W =
[[142 140 135 119 145 110 117 138]
 [119 133 140 139 115 133 116 137]
 [123 129 152 114 120 133 139 143]
 [144 140 118 140 132 107 118 140]
 [113 144 130 137 144 124 114 122]
 [112 147 117 113 134 141 137 119]
 [134 104 150 142 128 119 138 115]
 [131 126 134 129 115 145 118 146]
 [144 126 109 117 137 133 115 134]
 [130 131 114 122 107 115 142 149]
 [116 148 128 109 128 125 136 125]
 [119 135 141 141 119 112 129 132]]
Rows and columns are numbered from 0.
The entry at row 0, column 2: 135
What is the top-right entry?
A: 138
What is the entry directly above 152?
A: 140
The bottom-right entry is 132
The entry in the bottom-left corner: 119
What is the top entry of the column that holds the smallest entry?
A: 140
What is the entry at row 0, column 0?
A: 142
The entry in row 2 and column 0: 123
The entry just left of the smallest entry is 134
The entry in row 1 and column 0 is 119
What is the entry directly below 147?
A: 104
What is the maximum?
A: 152
What is the entry directly above 104?
A: 147
The entry just left of the largest entry: 129
What is the bottom entry of the column that holds the smallest entry?
A: 135
What is the entry just right of the smallest entry?
A: 150
The entry just right of the largest entry is 114
What is the entry directly above 124?
A: 107

Read these off the grid that follows. Indices start at 0.
1) The entry at row 0, column 0?
2) The entry in row 2 and column 0?
3) The entry at row 1, column 2?
4) The entry in row 0 and column 1?
5) The entry just right of the smallest entry?
6) The bottom entry of the column that holds the smallest entry?
[[143 117 139 124 114 125 134 138 137 124 145 127 129 139 119 130]
 [119 133 119 127 125 132 156 140 117 131 141 133 129 118 133 120]
 [123 132 116 126 124 126 118 138 118 131 137 132 123 121 132 121]
 [142 123 140 126 115 126 103 139 139 131 145 123 132 139 125 130]
 [142 120 137 124 121 124 114 139 139 124 144 126 129 140 119 131]
 [138 120 138 123 120 125 123 136 138 127 144 126 130 137 118 131]
 [124 135 118 126 123 130 134 143 121 129 139 131 125 121 136 119]
 [119 129 120 126 126 130 139 140 117 133 142 132 131 119 135 119]
 [122 132 119 128 125 131 115 141 119 131 139 131 124 117 131 114]
 [123 132 118 126 126 131 116 141 118 131 143 132 123 117 130 117]
 [124 133 118 128 127 131 135 140 119 132 140 132 124 117 131 116]]
1) 143
2) 123
3) 119
4) 117
5) 139
6) 135

Read these off the row that follows.
1) Which number is the first entry from the right?
2) Which number is the third largest entry?
3) Which number is the first entry from the left?
[109 154 115 116 144 138 118 122]
1) 122
2) 138
3) 109

m =
[[126 156 104 108 141 134 132 115 140 141 121]
 [135 112 132 132 122 125 124 121 142 114 145]
 [134 135 129 128 130 120 143 144 116 139 114]
 [123 114 135 135 124 132 114 121 133 117 140]
 [124 126 121 122 128 137 115 108 146 118 143]
 [125 111 145 142 118 128 123 138 115 120 130]]
Rows and columns are numbered from 0.
Which number is the entry in the top-left corner? 126
The entry in the top-right corner: 121
The entry just right of the smallest entry -> 108
The entry at row 2, column 0: 134
Which number is the entry at row 0, column 1? 156
The entry in row 1 and column 0 -> 135
The entry directly below the largest entry is 112
Which number is the bottom-left entry? 125
The entry at row 0, column 2: 104
The entry just right of 117 is 140
The entry directly below the smallest entry -> 132
The entry directly below 139 is 117
Which number is the entry directly above 138? 108

M =
[[124 134 146 107  98 142 133 128 148]
 [124 115 141 150 134 122 126 139 101]
 [133 129 106 129 146 121 125 126 128]]
Rows and columns are numbered from 0.
Give the entry in row 0 and column 1.
Answer: 134
Give the entry at row 0, column 2.
Answer: 146
The top entry of the column that holds the smallest entry: 98
The entry in row 2 and column 0 -> 133
The entry just right of 106 is 129
The maximum -> 150
Give the top-right entry.
Answer: 148
Give the entry just right of 139.
Answer: 101
The entry in the bottom-right corner: 128
Give the entry in row 2 and column 2.
Answer: 106

a = ((111, 116, 144, 149, 139, 124, 112, 135), (134, 126, 119, 132, 143, 112, 139, 142), (124, 130, 139, 118, 118, 130, 141, 147), (144, 108, 139, 132, 110, 138, 125, 123), (119, 138, 110, 117, 132, 143, 115, 111), (136, 145, 150, 139, 138, 103, 138, 123), (148, 103, 118, 133, 127, 125, 135, 136))
Read off the entry just left of the largest entry.
A: 145
The entry just right of the largest entry -> 139
The entry just left of 142: 139

B = array([154, 158, 118, 156])
Find the 2nd entry.
Answer: 158
Find the second entry from the right.
Answer: 118

[156 122 128 133 121 151 151 141 113 140 119 152]
Report the entry just left of 140.
Answer: 113
The maximum is 156

[[141 124 118 130 117]
 [127 129 121 146 130]
 [126 131 119 145 135]
 [126 125 121 137 148]
 [122 135 130 131 140]
 [119 124 133 134 139]
 [125 125 130 121 146]
 [126 131 137 120 134]
 [126 138 132 109 132]
 [121 123 139 116 130]
 [121 126 136 110 132]
 [115 131 140 120 135]
 [101 123 126 113 131]]
Report the smallest entry.
101
Report the top-left entry.
141
The smallest entry in the last column -> 117
Report the last entry in the row that holds the smallest entry.
131
The fourth entry, reading row by row is 130
The third entry on the main diagonal: 119
The 3rd entry from the end, reading row by row: 126
Report the second entry on the main diagonal.
129
The 3rd smallest entry -> 110
Report the entry directly above 148.
135
The second-last entry, reading row by row: 113
Report the entry directly below the centre entry.
137
The last entry of the largest entry's row: 148
Report the third entry in reading order.
118
Report the 2nd smallest entry.
109

A = 140	145	131	132	123	122	147	102	140
The entry just right of the largest entry is 102
The median of all entries -> 132
The entry at the centre -> 123

Read these off the array that follows.
1) Report the entry in the top-left corner.
2) Report the maximum.
3) Report the bottom-left entry.
4) Report the largest entry in the last column.
5) Report the fourth entry in reading order.
6) Report the 5th entry, reading row by row.
7) Report the entry directly above the smallest entry.
8) Report the smallest entry in the last row.
[[152 124 120 143]
 [120 105 134 104]
 [104 117 152 112]
 [120 128 132 107]
 [111 139 110 109]
 [132 128 113 135]
 [122 149 112 107]
 [116 145 147 147]
 [151 103 139 116]
 [105 109 130 113]
 [117 122 113 129]
 [131 108 113 104]
 [149 105 153 152]
 [105 142 116 112]
 [109 140 107 140]]
1) 152
2) 153
3) 109
4) 152
5) 143
6) 120
7) 145
8) 107
